[[-4.50 -0.07 -3.30 -4.03 -3.95 -2.03 -0.93 -3.25  0.09 -1.73 -6.91 -3.31
  -2.20 -1.14]
 [-1.36  3.85 -0.58  3.80  6.00  5.10  2.97  6.42  3.05  3.22 -1.38  5.40
   4.96 -1.38]
 [-4.57 -0.55 -3.59 -4.11 -4.28 -2.41 -1.27 -3.60 -0.44 -1.92 -6.87 -3.64
  -2.58 -1.30]
 [-4.18 -0.81 -3.92 -2.62 -3.00 -1.74 -0.94 -1.73 -0.73 -1.06 -6.51 -2.04
  -1.31 -1.42]
 [ 0.34 -2.95  0.50 -4.49 -6.25 -4.91 -3.03 -7.18 -2.42 -3.50  0.41 -6.20
  -5.55  0.85]
 [ 1.36 -5.43  0.27 -3.68 -5.97 -6.04 -3.72 -7.26 -4.14 -3.71  2.00 -5.50
  -5.80  0.67]]
|
[[ 1.36 -5.43  0.27 -3.68 -5.97 -6.04 -3.72 -7.26 -4.14 -3.71  2.00 -5.50
  -5.80  0.67]
 [ 0.34 -2.95  0.50 -4.49 -6.25 -4.91 -3.03 -7.18 -2.42 -3.50  0.41 -6.20
  -5.55  0.85]
 [-4.18 -0.81 -3.92 -2.62 -3.00 -1.74 -0.94 -1.73 -0.73 -1.06 -6.51 -2.04
  -1.31 -1.42]
 [-4.57 -0.55 -3.59 -4.11 -4.28 -2.41 -1.27 -3.60 -0.44 -1.92 -6.87 -3.64
  -2.58 -1.30]
 [-1.36  3.85 -0.58  3.80  6.00  5.10  2.97  6.42  3.05  3.22 -1.38  5.40
   4.96 -1.38]
 [-4.50 -0.07 -3.30 -4.03 -3.95 -2.03 -0.93 -3.25  0.09 -1.73 -6.91 -3.31
  -2.20 -1.14]]

[[-2.04  3.04]
 [ 0.32  0.00]
 [-1.87  5.07]
 [ 0.00 -0.64]
 [-1.86  5.71]
 [-1.20  0.50]]
|
[[-1.20  0.50]
 [-1.86  5.71]
 [ 0.00 -0.64]
 [-1.87  5.07]
 [ 0.32  0.00]
 [-2.04  3.04]]

[[ 3.11  0.20  1.95  1.49  3.15  1.03  1.78  0.88  1.67 -0.69  1.13  1.75
   0.07  3.07  4.76]
 [ 3.52  2.69  1.96  2.58  1.17  5.34  1.54  1.44  4.06  2.86  1.65  2.09
   2.43  2.63  1.90]
 [-1.05 -1.99 -2.19  5.74 -2.45 -0.89  3.98  4.40 -3.30  5.33  2.24 -0.55
   3.77  1.95  2.02]
 [ 4.52  1.14  3.28 -0.23  5.32  2.51  1.13 -0.95  3.06 -1.54 -0.09  3.28
  -0.70  2.80  3.82]]
|
[[ 4.52  1.14  3.28 -0.23  5.32  2.51  1.13 -0.95  3.06 -1.54 -0.09  3.28
  -0.70  2.80  3.82]
 [-1.05 -1.99 -2.19  5.74 -2.45 -0.89  3.98  4.40 -3.30  5.33  2.24 -0.55
   3.77  1.95  2.02]
 [ 3.52  2.69  1.96  2.58  1.17  5.34  1.54  1.44  4.06  2.86  1.65  2.09
   2.43  2.63  1.90]
 [ 3.11  0.20  1.95  1.49  3.15  1.03  1.78  0.88  1.67 -0.69  1.13  1.75
   0.07  3.07  4.76]]

[[ 5.27  5.39 -5.11 -2.67  3.37 -3.98  5.37]
 [ 5.19 -0.58 -1.15 -2.53  0.66  2.18  5.38]
 [-5.33 -5.39  5.35  2.12 -4.34 -5.17 -5.03]]
|
[[-5.33 -5.39  5.35  2.12 -4.34 -5.17 -5.03]
 [ 5.19 -0.58 -1.15 -2.53  0.66  2.18  5.38]
 [ 5.27  5.39 -5.11 -2.67  3.37 -3.98  5.37]]

[[ 0.04  0.03  0.08 -0.04  0.36  4.00  4.77  2.35  0.28  0.01 -0.06 -0.08]
 [-0.04 -0.02  0.01  0.07  0.07  0.00  0.00 -0.09  0.31  2.98  3.35  2.77]
 [ 0.62  3.43  3.80  1.71  0.07 -0.13 -0.04  0.06  0.08  0.01 -0.04  0.00]
 [ 4.27  1.01  0.07  0.03 -0.04 -0.05 -0.01  0.04  0.06  0.12 -0.03  0.13]
 [ 0.02  0.04 -0.02  0.00 -0.02  0.25  2.09  5.11  2.54  0.22 -0.09 -0.03]
 [ 0.06  0.03  0.02 -0.05  0.07  1.38  6.15  3.62  0.33 -0.02  0.04  0.07]
 [ 0.02  0.06  0.02 -0.02 -0.05  0.54  3.91  5.58  2.04  0.14  0.06 -0.03]]
|
[[ 0.02  0.06  0.02 -0.02 -0.05  0.54  3.91  5.58  2.04  0.14  0.06 -0.03]
 [ 0.06  0.03  0.02 -0.05  0.07  1.38  6.15  3.62  0.33 -0.02  0.04  0.07]
 [ 0.02  0.04 -0.02  0.00 -0.02  0.25  2.09  5.11  2.54  0.22 -0.09 -0.03]
 [ 4.27  1.01  0.07  0.03 -0.04 -0.05 -0.01  0.04  0.06  0.12 -0.03  0.13]
 [ 0.62  3.43  3.80  1.71  0.07 -0.13 -0.04  0.06  0.08  0.01 -0.04  0.00]
 [-0.04 -0.02  0.01  0.07  0.07  0.00  0.00 -0.09  0.31  2.98  3.35  2.77]
 [ 0.04  0.03  0.08 -0.04  0.36  4.00  4.77  2.35  0.28  0.01 -0.06 -0.08]]

[[ 6.68 -5.07  3.16  2.93  2.83 -3.06  0.63  5.27  1.65 -1.03]
 [-3.01 -5.11 -2.92  1.18  1.86 -2.59  4.16 -4.28  3.64 -6.94]
 [-0.05  6.91 -1.30 -1.41 -2.02 -4.33  4.61  2.19 -1.19  1.82]
 [ 3.39  1.27 -5.71 -0.52 -3.32  5.18  0.13 -3.75  4.49  6.74]
 [ 3.05 -5.56  0.90  5.21  4.20 -5.42 -6.12  1.82  5.19 -1.03]
 [-3.97 -0.01 -1.99 -5.09  2.45 -2.44 -6.85 -0.67 -3.20 -6.82]
 [-6.65  5.84 -7.00 -0.65  3.98  1.10  4.97  0.44  6.43  6.59]]
|
[[-6.65  5.84 -7.00 -0.65  3.98  1.10  4.97  0.44  6.43  6.59]
 [-3.97 -0.01 -1.99 -5.09  2.45 -2.44 -6.85 -0.67 -3.20 -6.82]
 [ 3.05 -5.56  0.90  5.21  4.20 -5.42 -6.12  1.82  5.19 -1.03]
 [ 3.39  1.27 -5.71 -0.52 -3.32  5.18  0.13 -3.75  4.49  6.74]
 [-0.05  6.91 -1.30 -1.41 -2.02 -4.33  4.61  2.19 -1.19  1.82]
 [-3.01 -5.11 -2.92  1.18  1.86 -2.59  4.16 -4.28  3.64 -6.94]
 [ 6.68 -5.07  3.16  2.93  2.83 -3.06  0.63  5.27  1.65 -1.03]]

[[-5.14  2.64  2.29 -1.53 -1.11  3.19  1.00]
 [-3.50  2.61  1.52 -2.51  2.44  3.41  2.80]
 [ 1.40 -3.58  1.65  1.17 -3.82 -0.67 -4.38]
 [-0.38 -2.76  4.01 -2.90  0.71  3.74 -2.51]
 [-1.55  0.85  1.09  0.68  2.14  1.73  6.38]
 [ 2.54  1.79 -3.76  0.14  4.03 -2.24  2.80]
 [ 2.21  1.01 -4.00  1.54 -1.57 -4.25 -2.89]
 [-0.65 -1.58  1.75 -0.78 -3.59  0.52 -5.78]
 [-2.18  2.35 -0.69  2.52 -0.35 -0.41  5.96]
 [ 3.26  0.77 -3.52  0.91  3.59 -2.58  2.96]
 [ 0.41  3.96 -4.12 -0.48  3.30 -1.91  2.43]
 [-3.65 -1.02  4.28  0.47 -2.89  3.17  1.20]]
|
[[-3.65 -1.02  4.28  0.47 -2.89  3.17  1.20]
 [ 0.41  3.96 -4.12 -0.48  3.30 -1.91  2.43]
 [ 3.26  0.77 -3.52  0.91  3.59 -2.58  2.96]
 [-2.18  2.35 -0.69  2.52 -0.35 -0.41  5.96]
 [-0.65 -1.58  1.75 -0.78 -3.59  0.52 -5.78]
 [ 2.21  1.01 -4.00  1.54 -1.57 -4.25 -2.89]
 [ 2.54  1.79 -3.76  0.14  4.03 -2.24  2.80]
 [-1.55  0.85  1.09  0.68  2.14  1.73  6.38]
 [-0.38 -2.76  4.01 -2.90  0.71  3.74 -2.51]
 [ 1.40 -3.58  1.65  1.17 -3.82 -0.67 -4.38]
 [-3.50  2.61  1.52 -2.51  2.44  3.41  2.80]
 [-5.14  2.64  2.29 -1.53 -1.11  3.19  1.00]]

[[-5.08  3.29 -1.10 -2.96 -2.77 -1.37 -1.00 -3.37 -3.56  3.87 -2.06 -1.31
   3.95 -4.96  4.21]
 [-5.62 -1.28  5.65 -4.56 -1.81  3.80  5.52 -5.09 -2.12 -0.53 -2.07  5.22
  -4.06 -4.45 -1.14]]
|
[[-5.62 -1.28  5.65 -4.56 -1.81  3.80  5.52 -5.09 -2.12 -0.53 -2.07  5.22
  -4.06 -4.45 -1.14]
 [-5.08  3.29 -1.10 -2.96 -2.77 -1.37 -1.00 -3.37 -3.56  3.87 -2.06 -1.31
   3.95 -4.96  4.21]]
